(in the rows, 128 means zero)
Each path below is one point turned by a fixed rotation once a step. After each direction that follows a path, write how fast that rotation turns it, in deg/step (0 if it stays still).
Each turn is a multiple of 5 degrees from 10 to 175, or 0.
Each row of a path follows its step; steps can be skipped.
Rotation 1:
step 5: [135 126 123 127 133 126 114 123 117 131 125 124 124 121 142 120 117 129
 114 127 142 138 131 115 128 133 131 123 126 129 126 123 131 133 143 116
 120 130 112 131 135 139 137 135 130 122 128 127 126 141 125 125 128 140
 140 128 130 119]
step 7: [137 129 123 132 135 115 122 133 127 118 133 132 123 133 131 126 137 134
 135 118 116 138 133 120 118 111 127 133 122 131 123 131 134 111 138 110
 131 130 126 128 129 135 130 133 116 134 119 119 135 119 128 136 132 124
 134 134 141 124]
step 8: [133 121 114 136 119 113 114 132 123 125 131 128 124 124 128 140 119 125
 137 139 131 141 123 129 132 132 125 124 129 128 127 144 129 121 136 125
 119 117 117 134 133 123 133 132 127 120 142 140 132 118 125 141 138 130
 126 131 137 127]
step 10: [130 132 131 119 128 131 138 120 135 122 117 135 130 119 115 118 125 128
 109 121 122 132 130 124 122 119 125 132 121 131 131 136 133 130 143 120
 117 113 120 143 129 141 134 128 130 131 134 132 124 118 116 134 136 133
 133 124 134 121]
step 17: [140 122 134 129 124 116 120 139 120 135 124 135 128 131 123 131 119 117
 121 137 126 117 124 125 132 130 131 129 139 119 131 117 120 139 131 130
 137 134 121 134 121 135 131 129 122 110 135 126 132 129 114 142 121 127
 122 129 143 120]
step 23: [141 118 134 136 130 119 124 137 121 130 133 129 126 114 129 149 123 136
 129 129 136 136 127 127 129 117 141 119 135 141 130 117 141 128 132 116
 121 132 122 129 129 138 128 135 130 128 116 118 140 126 131 133 125 136
 133 125 126 134]
step 24: [134 127 127 134 131 122 121 139 114 116 119 117 122 125 131 126 133 114
 133 125 128 130 131 126 125 131 139 135 115 132 124 136 129 118 125 111
 128 128 125 122 123 125 142 141 141 130 132 124 131 116 121 141 132 130
 143 120 130 135]
step 25: [130 129 126 130 126 131 129 130 127 110 135 126 119 136 133 136 131 133
 118 119 129 144 115 134 122 134 125 112 123 136 132 127 125 115 134 115
 126 124 122 128 140 120 135 123 121 127 138 126 117 113 133 137 128 136
 131 131 143 125]
step 26: [129 134 131 118 128 115 130 142 130 128 135 138 125 127 135 123 118 137
 134 132 128 131 125 134 128 128 126 117 133 128 126 140 129 139 135 122
 116 124 139 131 132 142 141 135 130 126 125 128 130 115 116 135 136 144
 124 123 147 127]
step 27: [127 123 122 127 120 121 147 128 123 132 122 127 123 118 132 132 134 124
 133 121 124 125 124 128 126 129 119 130 117 131 122 130 129 136 137 128
 118 116 112 140 120 127 121 137 121 133 117 131 121 120 120 129 135 137
 142 125 142 144]
step 30: [133 125 121 117 134 133 130 136 137 119 125 122 122 115 135 124 127 136
 130 121 124 147 132 138 119 130 128 126 122 117 128 125 124 113 127 124
 139 128 124 130 118 134 107 127 130 119 125 137 125 119 127 130 126 131
 135 117 143 124]
[128 129 130 131 127 127 130 127 131 129 126 131 135 129 127 127 126 126
 128 131 129 128 125 127 123 128 127 130 131 128 126 133 127 126 124 130
 127 128 127 124 128 127 130 131 132 125 128 129 129 128 128 129 128 127
 131 126 131 127]
160
[130 130 128 126 126 124 130 124 127 125 131 128 124 128 126 129 127 130
 131 129 127 128 129 130 125 127 128 129 127 128 124 133 130 130 128 123
 125 129 125 130 132 128 129 127 128 130 129 132 128 126 130 127 125 132
 132 126 129 128]
20
[128 129 125 129 127 130 128 125 128 128 129 126 127 123 131 124 130 123
 132 128 129 128 127 132 126 131 127 130 124 127 127 126 131 129 124 129
 132 128 128 129 127 130 129 129 130 124 125 127 127 124 127 127 126 129
 127 126 127 133]
120
[126 122 127 127 125 129 129 127 129 133 124 128 127 123 128 130 129 128
 130 128 131 129 127 124 126 128 128 128 128 132 127 127 124 131 128 128
 126 130 129 132 129 130 129 128 131 130 129 127 130 128 127 126 127 131
 131 131 126 128]
80
[125 130 129 128 131 130 130 130 127 128 127 128 131 129 129 126 127 128
 126 128 132 132 129 130 127 131 130 124 123 125 129 128 129 129 130 128
 129 127 131 130 127 129 130 125 131 130 132 130 124 127 130 126 127 129
 132 128 128 124]
70
[127 128 126 131 130 130 132 128 130 130 126 127 126 132 128 130 125 132
 128 126 127 130 129 127 126 125 130 128 126 126 123 129 129 130 130 129
 126 124 130 126 126 131 128 126 126 125 128 126 132 125 125 126 125 127
 127 125 127 131]
90
[130 131 122 129 130 127 125 130 131 129 125 129 128 127 131 125 128 129
 126 130 130 128 133 126 128 129 126 127 131 126 126 127 128 127 126 129
 126 128 127 129 130 128 123 127 128 129 124 127 128 130 133 126 128 129
 133 128 126 129]
45
[132 129 126 129 132 126 126 131 130 128 129 132 130 126 127 130 129 130
 130 127 131 129 125 130 133 130 130 131 126 128 126 128 124 132 127 128
 128 124 125 126 130 131 128 131 128 129 129 128 126 130 126 127 125 129
 126 128 126 126]
120
